One turn sends every row of this set to another row. A few are shown first. Where does it send the rows asked after them?
q_561: [ 17  11  10 -19  -5  -7  -4  39 -25   8   5  29   4  -8 -18  48 -11]
q_156: [ -3  62  18  21 -36  10  -5 -11  28   8 -27  13 -12 -48   3  14  48]
q_797: [  2  44  12  13 -40  25   1  -8  27  14 -36   7   4 -52   6  20  39]
q_575: [ 24  77   8  26 -27  11   1 -13  27  -3   3   6  32  -4 -12   6  62]
q_124: [  2  26  15   3 -46  35  -1 -16  26   2 -30  23   7 -46   9   7  41]
q_408: [ 32  24 -12  -5 -11  47   8   5  17  -5  -7 -32 -12 -48  -6   5  36]
q_589: [  4   6  27 -21  -1 -10 -13  14 -41  -8  23  43  25   4  -3  34  -1]
q_733: [-10  39   4  15 -23  15   6 -17  44 -17  26 -28  -5 -30 -14  16  61]
q_647: [ 26 -14  29 -18  -1 -13 -23  11 -30 -17  22  36  11  -4   2  27   5]
q_644: [ 20  37  19 -15  -1 -18  -4  40 -30  -5  18  21   5 -23 -22  56   0]
q_526: [ 23   5  14 -28  -8   5  -2  39 -25  -8  13  31  17 -24 -15  51  -9]
q_475: [ 18  47  -2  21   3  24  -1 -11  25 -26  18 -18 -31 -39 -10  -2  49]
q_457: [ 24  24  -1   8  -7  39   1 -22  23 -35  25  -3 -24 -32  -2 -13  45]
q_296: [ -2  18  24  -9   2 -22 -21  12 -32 -11  31  45  16   8  -1  36   8]
q_772: [ 21  43   1   1 -19  37 -16 -24  27 -11   1   1 -18   5 -31  -6  67]
q_743: [ 18  -8  12 -26  -4  -4  -4  25 -27  -5  16  44  14   0  -7  34  -9]
q_827: [ 24  46  -6  -6 -19  41 -11  -7  23   8 -21 -18 -10  -9 -36  10  60]
q_26: [ -3  22  -4   1 -32  30  15  -2  39  -3   5 -31  14 -43 -19  18  45]
q_153: [ 26  30  -6 -19 -25  53  -6 -12  22   1 -17  -8  -4  -6 -32   1  56]
q_238: [ -7   9  -2   2 -35  38  14 -17  42 -15  14 -21  14 -36 -11   6  46]
q_537: [ -8  20   2  10 -30  26  12 -21  49 -21  23  -9   4 -27 -11   3  58]
q_439: [ 32  75   2  21 -29  22   7  -2  20  13 -12  -1  43 -17 -15  14  56]
q_527: [ 30  53  -8  12  -2  30   3   2  22  -7   6 -32 -29 -45 -12   6  41]
q_558: [  1  11  25 -22   0 -14 -14  23 -41   5  11  30  23  -3  -4  39  -3]
q_499: [ 23  29  -1 -15 -23  52 -13 -21  26 -14  -7   5  -9  -3 -28  -8  64]
q_693: [ -7  54  22  23 -38  15  -9 -24  33  -7 -15  26 -12 -38   6   8  52]
q_525: [ 28  -8  22 -20   1 -14 -14  27 -38   2   8  20  17 -12  -6  36   0]
q_532: [ 17  42  29   1   5 -31 -12  27 -22 -22  37  33  -6 -12 -19  52   9]
q_977: [ 27  61  13  21 -30  23   2 -18  28 -10  10  22  37  -2  -4  -3  61]
q_855: [ 16  33  20  -1   9 -29  -6  30 -24   4  20  30  -7  -5 -19  54  -5]
q_732: [ -3  31  26 -13   0 -24 -13  22 -38  11  16  26  16  -4 -11  49   1]
q_742: [ -2  30  27  -2   7 -29 -19  17 -33  -2  26  36  13   4  -2  41   3]
q_189: [ -7  41   0  12 -25  16  18  -6  45  -2  13 -34   2 -42 -19  22  53]
q_360: [ 21  -1  23 -25  -9   2 -10  21 -24 -30  28  48  16 -10 -11  35  -2]
q_617: [ 15  21  28  -7  -1 -14 -13  14 -18 -41  47  52  -1  -7 -11  38   9]
q_454: [ 23  13  25  -8   6 -28 -13  37 -38  10   8  10   3 -14  -8  42   7]
q_479: [ 21  55  -1   5 -11  30 -14 -14  24   2  -8  -9 -20   0 -37   9  66]
q_266: [ 31  43   5   6 -35  38   7 -13  19  -5  -4  19  49  -6  -4  -5  51]
q_116: [ 19   2  20  -9   3 -18  -7  13 -22 -21  37  57   0  11  -4  33   3]
q_352: [ 21   8  34   1  10 -32 -25   9 -30 -21  31  37  -2   3   0  30  13]
q_396: [ 12  28  20   3   9 -32 -14  14 -18 -13  33  44 -14  12 -13  37   6]
q_141: [ 31   9 -10  -3 -16  50   2 -12  19 -20   7 -13  -8 -43   1 -12  35]
q_236: [ -3  29  17  13 -43  25  -5 -30  32  -6 -16  34  -3 -36  14   3  50]
q_440: [ 28  51   3   5 -38  34   6   1  21  12 -12   7  56 -13 -13   4  50]
q_715: [ 17  23  27   0  14 -42 -23  17 -36  -7  23  21  -7  -6  -5  37   8]

q_644 -> q_360
q_561 -> q_116
Where do these go?
q_525 -> q_352
q_153 -> q_772
q_589 -> q_742
q_238 -> q_733
q_693 -> q_797
q_408 -> q_457
q_977 -> q_439

